A =
[[  1.0   8.6  -0.4   6.5]
 [ -1.0 -14.6 -15.0  10.3]
 [-10.7   9.0   6.4  12.1]
 [  0.5  -3.5  -3.4  -3.8]
 [ 21.6  -5.1   1.4  18.2]
 [ 17.1 -12.2 -20.1  -7.1]
 [ 46.8 -26.0 -35.4  -3.4]
 [  1.2  25.3  31.1   8.3]
 [  6.5   1.3  18.3  23.3]
 [ 32.4  -6.0  -3.7   2.6]
 [ -6.2  22.6  38.4   2.7]
 [-16.0   6.1  19.3  19.4]
 [ -1.6   1.4  11.4  24.7]]
Indices start at 0.
(0, 0): 1.0
(0, 2): -0.4
(7, 2): 31.1
(3, 1): -3.5
(9, 2): -3.7
(3, 2): -3.4
(10, 3): 2.7
(6, 2): -35.4
(12, 2): 11.4
(0, 1): 8.6
(1, 2): -15.0
(11, 0): -16.0
(6, 3): -3.4
(8, 3): 23.3
(4, 0): 21.6
(7, 0): 1.2
(4, 1): -5.1
(10, 2): 38.4
(5, 0): 17.1
(8, 2): 18.3
(8, 1): 1.3
(12, 3): 24.7
(8, 0): 6.5
(2, 1): 9.0
(9, 1): -6.0
(0, 3): 6.5
(2, 2): 6.4
(3, 0): 0.5

x =
array([[ 4.6, 20.8, 15.2, 43.9, 15.7, 35.9,  4.4,  8.4],
       [ 2.9, 14.4, 24.8, 46.1, 14.6, 37.2,  1.9,  7.1],
       [ 4.0,  8.9, 47.1, 30.1, 19.0, 27.5,  1.5, 11.0],
       [ 3.5, 12.9, 25.8, 44.4, 16.9, 37.2,  1.8,  6.7],
       [ 5.8,  9.5, 23.5, 48.5, 16.3, 36.1,  3.4,  6.1],
       [ 2.4, 10.2, 44.6, 54.7, 12.5, 20.2,  1.0,  3.5],
       [ 2.1, 21.9, 34.4, 30.7, 16.1, 28.5,  1.3, 13.8],
       [ 6.1,  6.0, 24.5, 37.8, 20.8, 45.2,  2.2,  6.4],
       [ 2.1, 38.0, 11.7, 26.8, 11.5, 36.0,  3.6, 19.2],
       [ 2.7, 32.3, 18.4, 53.2, 10.9, 21.7,  3.4,  6.3],
       [ 3.2, 56.5,  6.1, 27.4,  9.7, 21.8, 10.0, 14.4],
       [ 3.9,  2.2, 27.4, 33.4, 22.8, 56.2,  0.5,  2.7],
       [ 3.5,  7.5, 28.9, 58.9, 12.9, 32.2,  1.7,  3.4],
       [ 5.1, 11.3,  7.9, 30.6, 25.3, 61.5,  2.2,  5.2]])
x[0][0] => 4.6
x[1][0] => 2.9
x[13][0] => 5.1
x[:, 6] => [4.4, 1.9, 1.5, 1.8, 3.4, 1.0, 1.3, 2.2, 3.6, 3.4, 10.0, 0.5, 1.7, 2.2]
x[3] => [3.5, 12.9, 25.8, 44.4, 16.9, 37.2, 1.8, 6.7]
x[4][7] => 6.1
x[1] => [2.9, 14.4, 24.8, 46.1, 14.6, 37.2, 1.9, 7.1]
x[12] => [3.5, 7.5, 28.9, 58.9, 12.9, 32.2, 1.7, 3.4]
x[:, 1] => [20.8, 14.4, 8.9, 12.9, 9.5, 10.2, 21.9, 6.0, 38.0, 32.3, 56.5, 2.2, 7.5, 11.3]
x[0][5] => 35.9
x[5][0] => 2.4
x[11][3] => 33.4
x[12][6] => 1.7
x[11][0] => 3.9
x[:, 7] => [8.4, 7.1, 11.0, 6.7, 6.1, 3.5, 13.8, 6.4, 19.2, 6.3, 14.4, 2.7, 3.4, 5.2]
x[7][1] => 6.0
x[7][6] => 2.2
x[13][3] => 30.6
x[4][6] => 3.4
x[1][3] => 46.1
x[10][6] => 10.0
x[4][3] => 48.5
x[10][0] => 3.2
x[5][1] => 10.2
x[4][5] => 36.1
x[7][2] => 24.5
x[8][5] => 36.0
x[8][4] => 11.5
x[6] => [2.1, 21.9, 34.4, 30.7, 16.1, 28.5, 1.3, 13.8]
x[6][3] => 30.7
x[5][2] => 44.6
x[8][7] => 19.2
x[6][4] => 16.1
x[11][1] => 2.2

B = [[-52.5, 54.4, -12.8, -54.1, 13.6, -7.6, -9.1, -23.1, -20.7, -37.6, 53.0, 1.3, -13.4, -25.1, 54.4], [19.5, 35.4, 22.4, 24.0, 15.4, -33.5, 28.8, -28.1, 48.6, 2.0, -14.1, 31.5, -25.5, 52.5, 0.5], [12.1, -24.8, -43.7, 15.3, 2.0, -27.2, 31.3, -37.4, 42.8, 15.2, -7.3, 20.2, -38.0, 34.7, 4.2], [39.4, 19.0, 33.6, -3.0, 7.0, -8.7, 17.2, -34.5, 28.7, -20.7, -53.3, -44.2, 6.6, 27.1, -12.3]]
B[0, 0]	-52.5
B[2, 2]	-43.7
B[3, 3]	-3.0
B[:, 0]	[-52.5, 19.5, 12.1, 39.4]
B[2, 7]	-37.4
B[:, 7]	[-23.1, -28.1, -37.4, -34.5]
B[0, 6]	-9.1
B[0, 12]	-13.4
B[0, 14]	54.4
B[1, 11]	31.5
B[3, 7]	-34.5
B[1, 1]	35.4
B[3]	[39.4, 19.0, 33.6, -3.0, 7.0, -8.7, 17.2, -34.5, 28.7, -20.7, -53.3, -44.2, 6.6, 27.1, -12.3]
B[2]	[12.1, -24.8, -43.7, 15.3, 2.0, -27.2, 31.3, -37.4, 42.8, 15.2, -7.3, 20.2, -38.0, 34.7, 4.2]
B[3, 8]	28.7
B[:, 6]	[-9.1, 28.8, 31.3, 17.2]
B[3, 1]	19.0
B[1, 6]	28.8
B[0, 7]	-23.1
B[2, 4]	2.0
B[:, 1]	[54.4, 35.4, -24.8, 19.0]
B[1, 10]	-14.1
B[1, 12]	-25.5
B[2, 13]	34.7
B[1, 3]	24.0
B[3, 10]	-53.3
B[0, 5]	-7.6
B[0, 10]	53.0

a =
[[-13.9   8.1  -8.6   3.1 -12.2 -19.8 -11.0]
 [-12.8 -23.3  22.8   3.6 -15.0  21.4  59.9]
 [-12.7 -27.6  -1.0   2.5  28.5 -40.2  52.3]
 [-21.8   0.8 -16.4  -0.4 -16.0   1.1 -14.1]
 [ 29.3 -23.5 -15.1   5.4  -4.9 -36.3  24.8]
 [ -3.3  13.4   6.4   4.9 -15.6 -10.0 -25.7]]
a[-6][-7]	-13.9
a[3][5]	1.1
a[5][0]	-3.3
a[-6][-1]	-11.0
a[2][-1]	52.3
a[5][5]	-10.0
a[-6][2]	-8.6
a[3][2]	-16.4
a[-5]	[-12.8, -23.3, 22.8, 3.6, -15.0, 21.4, 59.9]
a[4][1]	-23.5
a[:, 5]	[-19.8, 21.4, -40.2, 1.1, -36.3, -10.0]
a[-5][1]	-23.3
a[1][-7]	-12.8
a[:, -6]	[8.1, -23.3, -27.6, 0.8, -23.5, 13.4]
a[:, 0]	[-13.9, -12.8, -12.7, -21.8, 29.3, -3.3]
a[-4][-4]	2.5
a[-1][1]	13.4
a[-5][-1]	59.9
a[1][-4]	3.6
a[3][-1]	-14.1
a[-1][-5]	6.4
a[3][0]	-21.8
a[-6][3]	3.1
a[-4][2]	-1.0
a[:, 6]	[-11.0, 59.9, 52.3, -14.1, 24.8, -25.7]
a[4][-4]	5.4

X =
[[5 4 4 4 7 6 5 6 5 7 7 3 6]
 [8 6 5 7 5 9 2 3 6 3 5 6 4]
 [4 4 4 4 6 5 4 4 8 6 4 6 6]
 [6 4 3 6 5 3 4 6 4 5 5 8 6]
 [5 8 5 6 7 8 5 3 8 5 4 4 4]
 [3 4 5 3 5 4 5 4 8 6 4 6 6]
 [3 7 6 6 3 5 5 4 3 5 3 5 4]
 [3 8 6 6 4 6 4 4 4 4 3 5 4]
 [7 4 8 4 3 4 6 5 4 3 5 5 5]
 [3 4 6 4 4 2 7 6 3 6 5 4 6]
 [3 7 4 9 6 4 5 5 4 5 4 4 4]
 [7 3 7 3 2 4 6 6 4 3 5 6 5]
 [9 4 6 5 7 6 5 5 8 4 7 6 5]]
X[-13, 0] => 5
X[-3, -2] => 4
X[-11, 3] => 4
X[-12] => [8, 6, 5, 7, 5, 9, 2, 3, 6, 3, 5, 6, 4]
X[-7, -6] => 4
X[-6, 6] => 4
X[0, 12] => 6
X[2, -6] => 4
X[7, 1] => 8
X[-13, -10] => 4
X[11] => [7, 3, 7, 3, 2, 4, 6, 6, 4, 3, 5, 6, 5]
X[2, -11] => 4
X[0, 11] => 3
X[10, -12] => 7
X[8, -9] => 3
X[-11, 0] => 4
X[11, -3] => 5
X[5, 12] => 6
X[1, 4] => 5
X[11, -6] => 6
X[10] => [3, 7, 4, 9, 6, 4, 5, 5, 4, 5, 4, 4, 4]
X[:, 8] => [5, 6, 8, 4, 8, 8, 3, 4, 4, 3, 4, 4, 8]
X[0, -8] => 6
X[-5, -2] => 5
X[:, 7] => [6, 3, 4, 6, 3, 4, 4, 4, 5, 6, 5, 6, 5]
X[-10, 3] => 6
X[:, 9] => [7, 3, 6, 5, 5, 6, 5, 4, 3, 6, 5, 3, 4]
X[4] => [5, 8, 5, 6, 7, 8, 5, 3, 8, 5, 4, 4, 4]
X[3, 4] => 5
X[-9, 8] => 8
X[5, -11] => 5
X[5, -12] => 4
X[-3, 9] => 5
X[-11] => [4, 4, 4, 4, 6, 5, 4, 4, 8, 6, 4, 6, 6]
X[-11, 8] => 8

W =
[[205 240  92 118  51 164 166 162]
 [191 122 174 203  81 129 189 199]
 [201 221 100 106  60 182 173 169]
 [131 140 151 131 117 128 133 127]]
W[0][0] = 205
W[3][4] = 117
W[1][5] = 129
W[1][6] = 189
W[:, 1] = [240, 122, 221, 140]
W[:, 5] = [164, 129, 182, 128]
W[0][5] = 164
W[3][0] = 131
W[2][7] = 169
W[0][1] = 240
W[1][4] = 81
W[:, 6] = [166, 189, 173, 133]
